The same turns and mirrors carry the whole set onto itself and the rows of a family onto each other. Which other rows belong to the same family as each row named below? List them in the order they appear above.
These 25 rows form 5 families of 5 rows each.
lal: [  1.8  -0.2  39.9   2.3 -14.4 -26.0  13.3 -45.2  27.5   4.2   3.8  50.0
 -23.4 -13.1  -8.2  32.8  40.1  37.5  34.7  14.7  -8.1   6.1   7.4  19.4
 -37.1 -10.9 -31.9  -6.0 -21.2  -7.3 -21.5   5.7   0.8  -8.0]
nibo: [ -4.5  -8.6 -45.2 -23.3  28.6  12.7 -49.0  11.4  28.0  19.9   1.2  18.2
  38.0  -7.7   3.8 -28.2  33.6  11.0 -18.2 -18.2   6.4  12.3  13.1 -27.6
  36.5  -4.0 -42.5  11.0 -11.3  20.1 -18.0  -8.6 -32.0   7.7]
nanos: [-39.9  -1.8 -49.2   4.1  -9.9  25.3   8.1   3.6 -11.6 -36.9  20.5  -8.4
  -2.0  19.5 -26.8  10.5 -59.9   0.7  18.2 -22.2 -11.4  23.0  23.6  -4.8
 -19.7  34.7  10.7 -51.6 -12.5  10.0  15.7 -14.3   4.4   0.9]
dod: [  1.7 -10.5  11.0   8.7 -11.0  -3.2 -18.7 -18.4 -54.5  -4.5 -36.7   1.4
  35.2  44.6  21.6  23.8 -26.4  -7.0  13.7  24.2  26.1  26.3 -47.1  -9.8
 -39.6  11.7 -18.2  10.1  -5.0 -26.4   9.5  46.0 -26.2  -6.9]
likun: [-22.4   2.7 -29.0 -11.1 -11.9  36.3   2.9  -6.7 -12.4 -19.5  11.1 -11.0
  -5.1  36.9 -37.3  -9.9 -42.8 -11.2  -3.6 -29.6   3.3  39.4  41.3  16.8
 -38.3  31.8   4.0 -40.8  -5.4  24.0  10.4 -18.2  -7.3  17.5]
Sogu: [ -1.7  -1.2 -36.3  20.8 -25.8  48.1   1.6 -26.9  20.2 -26.1  11.5  10.1
  19.3  21.5 -28.6  -2.4 -49.0  -3.4  13.1 -19.1   0.3  43.1  25.4  -9.5
 -39.9  40.4   0.9 -40.1 -13.3  36.1  23.6  -9.4  -6.4  11.6]
Mus: [  6.9  23.3  30.2  -6.1 -10.1 -19.6  22.3 -48.9  42.6  -6.0   1.8  38.6
 -23.4  -8.8  26.6  32.0  24.5  32.0  24.4  24.8 -20.9  19.2  17.7  -1.7
 -35.2 -17.9 -10.4 -14.7 -33.0 -10.7  -1.8  12.8 -10.7  17.9]
foper: [-26.9 -20.1   6.4   4.3 -18.6  28.0  35.7  22.1   4.9 -16.2 -18.2  46.4
 -37.0 -34.0 -29.6  22.2  52.5 -35.6  -0.1  10.5   3.2   5.7 -31.9 -31.6
   4.7  -5.5  -5.9  13.0  -1.5  10.9  32.9  19.2  35.8  -4.5]
nipe: [ -8.5 -32.6   7.5   5.8 -35.1  22.5  32.2  33.7  22.2 -14.1  -2.0  29.0
 -26.7 -11.1 -38.7  40.5  26.3 -24.2 -11.0   0.5  13.5  27.9 -28.7 -41.7
  33.4  11.5 -22.8  40.2   0.0  -4.0  43.1  16.1  13.7 -21.8]
foti: [-27.1 -16.0 -60.5 -22.9  26.3  -1.6 -22.9   3.3  34.5  10.2  -1.6  24.2
  53.4  -9.6 -12.3 -19.2  29.3   8.7 -38.9 -13.4  26.0  17.2  -5.1  -9.7
  42.9  19.2 -32.0  -7.7  -7.3  -7.7 -15.4  -1.8 -29.1   3.7]
dore: [  4.9  -0.3   3.2  11.9 -19.5   0.4 -23.9  -2.3 -44.4   4.4 -32.3  -0.7
  32.9  45.9  -3.3  24.4 -17.9  12.1  19.5  28.5  -2.4  39.2 -52.9  -6.5
 -21.7  24.5  -8.2  27.6  26.9  -5.0 -21.1  37.1  -4.3 -23.4]
Gar: [ 10.3   5.4   9.1   3.8  11.1 -29.5 -22.5 -12.1 -12.7   8.8 -41.4 -15.7
  29.0  29.9  11.7  14.5 -48.4   3.7  19.3  16.4  40.5  36.1 -44.7  -4.0
 -22.7  -7.8 -17.1  28.7  10.7 -40.6  23.6  15.3 -11.8 -16.1]
Vuga: [ -4.9 -15.8   4.1 -11.1  -8.5 -27.2 -24.4   0.3 -46.5  -4.1 -37.9  -9.7
  33.3  50.4  -2.5   5.9 -17.0   1.0   1.5  33.1  13.6  26.6 -39.8  20.3
 -41.6 -11.4 -26.9  30.4  -3.1  -2.2  20.5  41.5 -23.5 -20.1]
funag: [ -9.8  -0.4 -48.2 -21.5  35.9  -0.2 -41.2  -2.4  34.1  20.5 -24.5  18.7
  35.2 -11.9  -8.0 -16.9  40.7  13.9 -42.4 -31.6  20.6  49.7   5.9  -1.7
  25.3  21.6 -35.7   7.9 -23.1   6.9  20.9  14.9 -20.2   3.8]
vizaf: [-34.0   8.5 -37.9 -10.8 -29.3  41.9  29.5   3.0   6.6 -20.1   1.3  -6.9
  45.0  17.3 -23.5  -7.6 -25.8 -13.1   5.6 -26.2   0.5  27.8  50.4  -6.3
 -27.4  30.7 -11.6 -47.2  -3.9  14.1   1.1 -19.5   4.4   4.4]
Vusib: [-18.1  -9.4  17.5 -16.4 -18.3   9.8 -24.5   8.4 -57.2  -0.3 -25.5 -15.8
  50.6  42.3  -8.3  20.2 -20.3 -14.3  -4.9  12.0 -16.2  30.8 -33.1  -2.2
 -54.7  15.8 -25.6  10.9   1.1 -32.6  -0.9  34.1  -3.2  -6.2]
lel: [-13.2   9.2  32.5 -11.2 -23.5 -30.6 -10.5 -47.9  36.4  -1.7  19.5  25.2
 -22.1  -3.0  30.2  31.4  25.1  16.3  30.7   9.9  -8.8  18.4  -7.1  16.5
 -15.2 -24.5 -37.3 -21.4 -38.7   5.5 -29.9  -2.6  15.5  -9.3]
nilo: [-13.9  -9.7 -59.8   9.1  26.6  -3.5 -49.4 -22.9  27.0  22.4   1.7  45.1
  19.8  -5.1  -7.1 -18.3  -6.0  10.9 -41.6   0.7  14.5  13.8   0.9  -9.4
  43.1  -9.8 -37.4   3.3 -21.2  -7.3   2.8 -29.5 -26.9  -0.4]
ker: [ 28.3  -4.7  17.4  -0.3 -44.6 -23.7  15.1 -41.8  40.6  -3.2  -3.6  42.6
 -17.2   4.4   8.6  38.9   2.2  25.7  14.2  29.0 -15.5  -9.7  39.1  26.5
  -8.4  -1.4 -39.2   2.8 -29.2 -12.4   2.4  -6.5  -1.9   7.4]
Zabor: [-23.7 -12.8 -12.9 -22.1 -38.1  25.9  30.9  17.8  18.0 -18.2   8.9  14.9
 -41.6 -24.5  -3.5  24.1  25.7 -37.8 -16.7  11.2  12.8  -2.2 -35.6  -6.9
  27.0  27.1  -7.8  27.1  -4.7   0.2  46.2  28.4  23.7 -20.3]
Merid: [  0.5  -6.7   8.1   9.8  -7.7  14.3   5.1  38.6  28.9 -10.6  -2.5  -4.4
 -50.5 -25.1 -31.4  22.3  -6.0 -36.3 -14.9  -3.6   5.6   8.5 -26.7 -34.9
  31.6  20.3 -21.7  55.8 -18.3 -15.7  10.0  33.3  11.1   4.1]
zosu: [  3.1  10.3 -42.0  -1.1 -27.8  10.3   1.0  -3.7 -13.3 -33.2 -16.2 -14.3
 -24.7  23.0 -49.7 -14.7 -48.6   3.6  10.0 -15.9   4.2   0.1  33.7   2.8
  -1.9  20.3  27.3 -31.8  -0.9  33.2  15.0   3.8   0.8   6.9]
munuf: [-31.2  13.1  34.3  -2.1 -13.7  -5.4  -3.7 -54.6   9.7 -15.2  -5.7  54.5
 -18.1   2.2  19.2  33.8  27.5  18.7   8.9  13.0 -25.2   2.3  -4.1   0.9
 -57.6 -27.8 -48.5 -18.3 -32.3  -9.7 -19.7  18.5  -4.2   6.0]
finof: [-28.6 -18.7 -27.9  -9.0  28.1  17.7 -16.9  13.5  32.8  15.8 -19.9  23.9
  60.1 -18.6   3.5 -17.8  53.4   7.3 -29.5 -35.8  22.4  30.1  10.3 -18.4
  35.5 -20.8 -18.6   1.0   7.8   8.0   6.4   2.5  -4.0  -0.6]
fumuf: [-18.7 -34.2  10.2   9.2 -28.4  45.8  23.6  32.0  29.8  -1.7  -9.8   9.6
 -44.1 -27.9  -3.4  26.6  28.5 -46.8  -8.3   5.4  11.5  15.6 -23.2 -25.6
  34.2  -2.5  -7.9  26.7 -11.7   0.4  21.7  18.3  13.6 -12.9]

The rest of the family of lel: Sogu, dore, funag, Zabor
The rest of the family of nipe: nibo, nanos, Mus, Vuga
The rest of the family of fumuf: lal, dod, likun, foti
The rest of the family of nilo: Gar, ker, Merid, zosu

The same turns and mirrors carry the whole set onto itself and the rows of a family onto each other. Which other rows belong to the same family as each row named below? List them in the order they appear above.
These 36 rows form 12 families of 3 rows each.
pir: [-26.1   9.7 -33.8 -25.1  29.4 -28.6  34.9  -4.5]
Nofe: [  0.9   2.4   0.3 -31.7 -28.4  31.8   6.3  11.8]
sen: [  6.3 -11.7  38.2  40.1  14.5  12.1 -12.8 -10.2]
kogul: [ -4.8  -0.7  -8.7 -28.4 -38.7  13.2  21.9  20.0]
sipe: [ -6.6  17.7 -52.3   8.7  30.1 -24.0  16.4 -16.6]
zumaz: [  8.1 -17.6  13.8  35.0  32.4  -9.9 -30.6   7.0]
lafif: [  7.9  -9.1  -4.6 -27.6 -48.0  11.0   4.0   0.7]
miven: [  6.9   9.2  27.5  31.8  32.0 -27.7 -24.5  -9.6]
defo: [ 10.5 -33.1   0.6 -14.3 -26.9  -0.7  -2.4  26.5]
mir: [-11.3 -10.5  -3.4 -15.9 -36.0  24.4  29.9   2.6]
venil: [  7.6   7.5  30.8  34.9  33.2   0.4 -24.2 -20.0]
von: [ -3.8  -6.5  26.5  35.4  22.8   6.5 -26.1 -28.8]
minan: [  4.8 -12.6  29.8  40.9  29.9   4.6 -15.2  -5.7]
Bof: [-14.2  -9.5  37.0  25.6  33.8   7.3 -25.5  -9.1]
dimid: [-14.2  -2.8 -37.7 -10.3  22.8 -36.8  41.7  -4.4]
rik: [-16.5   7.7  38.5  38.6  20.3   5.8 -23.2  -9.2]
Fupo: [ -6.5 -33.9  -1.5 -42.2 -11.5   7.1   0.1  18.4]
Buveg: [  7.5  -2.5   3.3 -38.9 -35.7   2.7  -3.0   7.7]
rad: [-23.2  19.3 -32.4  17.8  23.6 -36.6  25.3 -26.7]
daki: [-12.1  15.9 -38.1  -2.8  20.3 -42.9  28.1 -21.1]
kad: [ -8.4 -14.0  38.5  36.0  16.8 -11.0 -20.0  -7.8]
Gid: [-28.9  16.9 -38.5 -15.2  21.8 -21.2  23.8 -25.5]
Buge: [-25.0  34.7 -44.0   0.2  16.2 -24.8  17.6 -19.9]
Sos: [-48.6  -2.1 -33.9  20.4  29.8 -20.3  17.2 -15.2]
gud: [ 19.7 -17.6  -2.6 -27.9 -33.5  10.1  18.8  11.3]
fina: [  4.4  -4.9  55.0  15.1   6.0  -8.1  -5.9 -22.6]
Lelo: [ 20.9   8.3 -27.1  -6.8 -29.6  10.2  20.2  26.7]
zese: [  3.6  -9.5  30.6  34.5  39.4 -26.0 -10.0   4.1]
modev: [-20.5  20.3 -39.7  10.0  30.5 -29.4  34.8  -1.7]
Napof: [ -3.0  20.1 -29.0 -18.0  33.7 -45.1  19.6  -9.0]
Rak: [-14.6  26.2 -40.2   9.4  27.7 -14.8  31.5 -19.5]
Lomi: [  0.2  -7.9  -6.1 -19.0 -31.7  26.7 -10.3  17.4]
nar: [-23.0  35.7 -20.4  14.1  10.3 -26.1  38.9 -28.5]
deg: [ 14.0 -33.0  -6.1 -14.5 -25.0  18.5  -7.6  21.6]
laf: [ -7.5 -16.3   2.3 -31.2 -30.7  11.8   9.6  28.2]
veg: [  1.0  -2.7  27.1  50.3  -0.4   8.6 -13.5 -16.5]

The rest of the family of zese: defo, dimid
The rest of the family of nar: mir, veg
The rest of the family of miven: pir, deg
The rest of the family of fina: Sos, Lelo
The rest of the family of Gid: venil, Lomi
The rest of the family of Buge: Nofe, von

